Some points, one per row:
[58. 29. 71. 73. 61. 51. 60. 32. 65. 62. 82. 60. 65. 17. 56. 64. 68. 64. 60. 41. 56. 62. 72. 63.]
[-59. -1. -41. -54. -43. 4. -47. 10. -22. -50. -55. -23. -43. 18. -6. -43. -15. -8. -51. -44. -14. -49. -55.
 -14.]
[28. 23. 58. 15. 27. 59. 54. 64. 54. 69. 65. 35. 62. 33. 57. 52. 47. 33. 58. 58. 53. 27. 64. 37.]
[66. 62. 56. 71. 69. -23. 68. -11. 58. 39. 65. -52. 23. 68. 40. 43. -61. -53. 73. 67. -58. 74. 44.
 -58.]
[52. 51. 53. 36. 60. 49. 37. 50. 55. 50. 39. 52. 45. 39. 48. 48. 48. 53. 53. 36. 36. 41. 51. 57.]
[-22. 13. -21. -11. -1. -2. 15. 3. 11. -24. 7. 11. -27. 9. 15. -17. 7. -6. 0. 11. 11. -2. -6.
 6.]
[-24. -15. -4. -24. -35. 2. -18. 4. -7. 8. -31. 25. 10. -12. -18. 2. 8. 14. -26. -28. 16. -21. -11.
 23.]
[-22. -53. -59. -46. -44. -65. 20. -59. -66. -2. 9. 7. -6. -47. 0. -40. 9. -42. 4. 13. -9. -8. 16.
 -4.]
[-33. -58. -50. -54. -67. -48. -28. -46. -37. -56. -76. -72. -53. -61. -57. -59. -62. -52. -60. -60. -65. -30. -61.
 -62.]
[3. -39. -28. -23. -39. -53. 7. -53. -37. -34. -24. -36. -42. -39. -32. -40. -44. -62. -25. 11. -42. 8. -26.
 -51.]
[-49. -13. -50. -44. -16. -28. -20. -12. -44. -55. -26. -47. -44. -12. -8. -38. -46. -35. -44. -19. -43. -26. -44.
 -43.]
[0. -48. -56. -20. -43. -63. 9. -62. -52. 0. 8. -13. 5. -47. 6. -46. 7. -65. 12. 12. -2. 8. 6.
 -47.]
[-33. -17. -24. -38. -32. -8. -38. -7. -41. -33. -11. -17. -28. -25. 1. -38. -19. -20. -18. -15. -7. -18. -33.
 -20.]
[66. 84. 30. 87. 99. 50. 30. 73. 37. 8. 17. 85. 65. 88. 52. 49. 79. 54. 24. 22. 65. 35. 42. 68.]
[-20. -9. 46. -34. -15. 31. -15. 35. 23. 38. 15. 50. 43. 8. 38. 44. 47. 29. 39. -12. 41. -19. 45.
 33.]
[-12. -14. -1. -9. -4. 12. -6. 6. -12. -5. 3. 17. -16. 9. 5. 10. 15. -3. 2. 12. 14. -6. 27.
 14.]
[0. -8. -1. -11. -9. -19. 15. -12. -16. 14. 20. 29. -9. -17. 13. -8. 50. -4. 34. 37. 39. 18. 30.
 3.]
[-3. -21. 2. -3. -15. -15. -17. -18. -8. -18. -14. -18. -22. -14. -2. -17. -38. -14. -8. -19. -41. 0. -17.
 -15.]
15 more points follow, each with its number after it:
[73. 78. 67. 91. 96. 18. 71. 24. 70. 70. 69. 34. 75. 89. 17. 87. 48. 10. 73. 82. 47. 72. 67. 35.] 0
[-10. -58. -17. -15. -46. 39. -63. 6. -56. -9. -75. 36. 12. -63. -30. 6. 29. 40. -57. -68. 33. -22. -32.
 43.] 1
[117. 116. 70. 117. 112. -14. 92. -16. 25. 53. -10. -19. 62. 109. -11. 84. -10. -12. -5. 21. -2. 114. 27.
 -9.] 2
[-83. -50. -39. -78. -54. -13. -70. -24. -45. -38. -26. -10. -32. -45. -4. -42. -9. -13. -35. -65. -17. -73. -29.
 -9.] 3
[-12. -6. 0. -40. -35. -6. -6. -8. 3. 3. 28. -4. 3. 1. 37. -10. 24. 0. 19. 6. 8. -7. 18.
 -15.] 4
[-17. -12. 7. -9. 1. -24. -17. -26. -15. -8. -1. -29. -4. -21. -10. 1. -10. -11. -2. 2. -6. -20. 6.
 -14.] 5
[45. 75. -16. 56. 64. 20. 17. 22. -4. 52. 14. 15. 60. 71. 7. 9. 3. 19. 13. 7. 15. 17. 37.
 20.] 6
[9. -13. 10. 15. -5. -36. 8. -30. 11. 28. 18. -36. 17. 5. 30. 20. -24. -27. 26. 23. 7. 17. 32.
 -32.] 7
[-16. 11. -3. -14. 1. -27. -2. -28. -3. -6. -16. -27. -22. -12. -18. -21. -19. -29. -4. -15. -31. -20. -4.
 -29.] 8
[-63. -16. -17. -52. -22. -8. -57. -29. -14. -16. -26. -17. 9. -23. -24. -1. -19. -21. -19. -59. 0. -61. -9.
 -26.] 9
[7. -3. -21. 26. 17. -28. -38. -22. -20. 15. -24. 35. 0. -6. 44. -30. 37. -20. -33. -19. 35. -21. -28.
 9.] 10
[14. 4. 10. 13. 4. 100. 0. 86. 13. 8. 12. 11. 2. -5. 9. -2. 2. 83. 11. 0. 0. -4. 4.
 31.] 11
[-18. -34. -19. -16. -32. 44. -28. 52. -11. -16. 38. 49. -26. -26. 46. -18. 37. 51. 2. -28. 48. -17. -1.
 55.] 12
[-12. 15. 11. -4. 15. 8. -15. 11. 22. 3. -10. 14. 3. 7. -6. -2. 14. 6. -11. -16. 9. -9. 0.
 10.] 13
[-4. -2. -1. -11. -1. -2. 9. -8. 8. 10. 16. 26. 19. 4. 24. -7. 14. -1. 24. -4. 28. -1. 18.
 7.] 14
Which three of these numbered points are nearest to each point below by angle, seen from the average point of the first points? Their numbers follow each, nearest first.
[4. -33. -37. 21. -26. -1. -9. -1. -24. 9. 7. 9. 15. -25. 2. -19. 12. 8. 3. -4. 8. -13. 1.
 18.] > 1 12 10
[-66. -68. 60. -76. -68. 60. -84. 61. 63. 51. -82. -4. 57. -60. -57. 64. 33. 39. -55. -77. 52. -73. -16.
 5.] > 1 13 9
[55. 45. 52. 65. 62. 61. 73. 44. 48. 72. 81. 46. 74. 36. -12. 84. 40. 41. 79. 73. 19. 68. 70.
 44.] > 0 6 2
[39. -9. 8. 16. -10. 1. 47. 4. 7. 26. 49. 5. 18. -4. 53. 16. 21. 8. 36. 60. 49. 26. 22.
 5.] > 0 14 7
[-34. -25. -14. -25. -11. -18. -34. -20. -16. -16. -27. -24. -10. -21. -10. -14. -21. -15. -21. -23. -28. -38. -18.
 -15.] > 9 3 5
[12. 54. 64. 45. 54. 41. -82. 62. 40. -91. -104. 17. -37. 48. -81. 38. -20. 57. -109.
 -110. -87. -49. -94. 60.] > 13 1 11
[31. 40. 39. 38. 32. -13. -7. -24. 31. 23. -4. -17. 35. 29. -10. 23. -5. -8. -8. -8. -6. 19. 14.
 -7.] > 2 6 0
[25. 50. 5. 40. 52. 6. -4. -3. 15. -67. -64. -68. -70. 39. -61. -39. -75. -15. -63. -2. -75. 2. -71.
 -66.] > 8 5 13
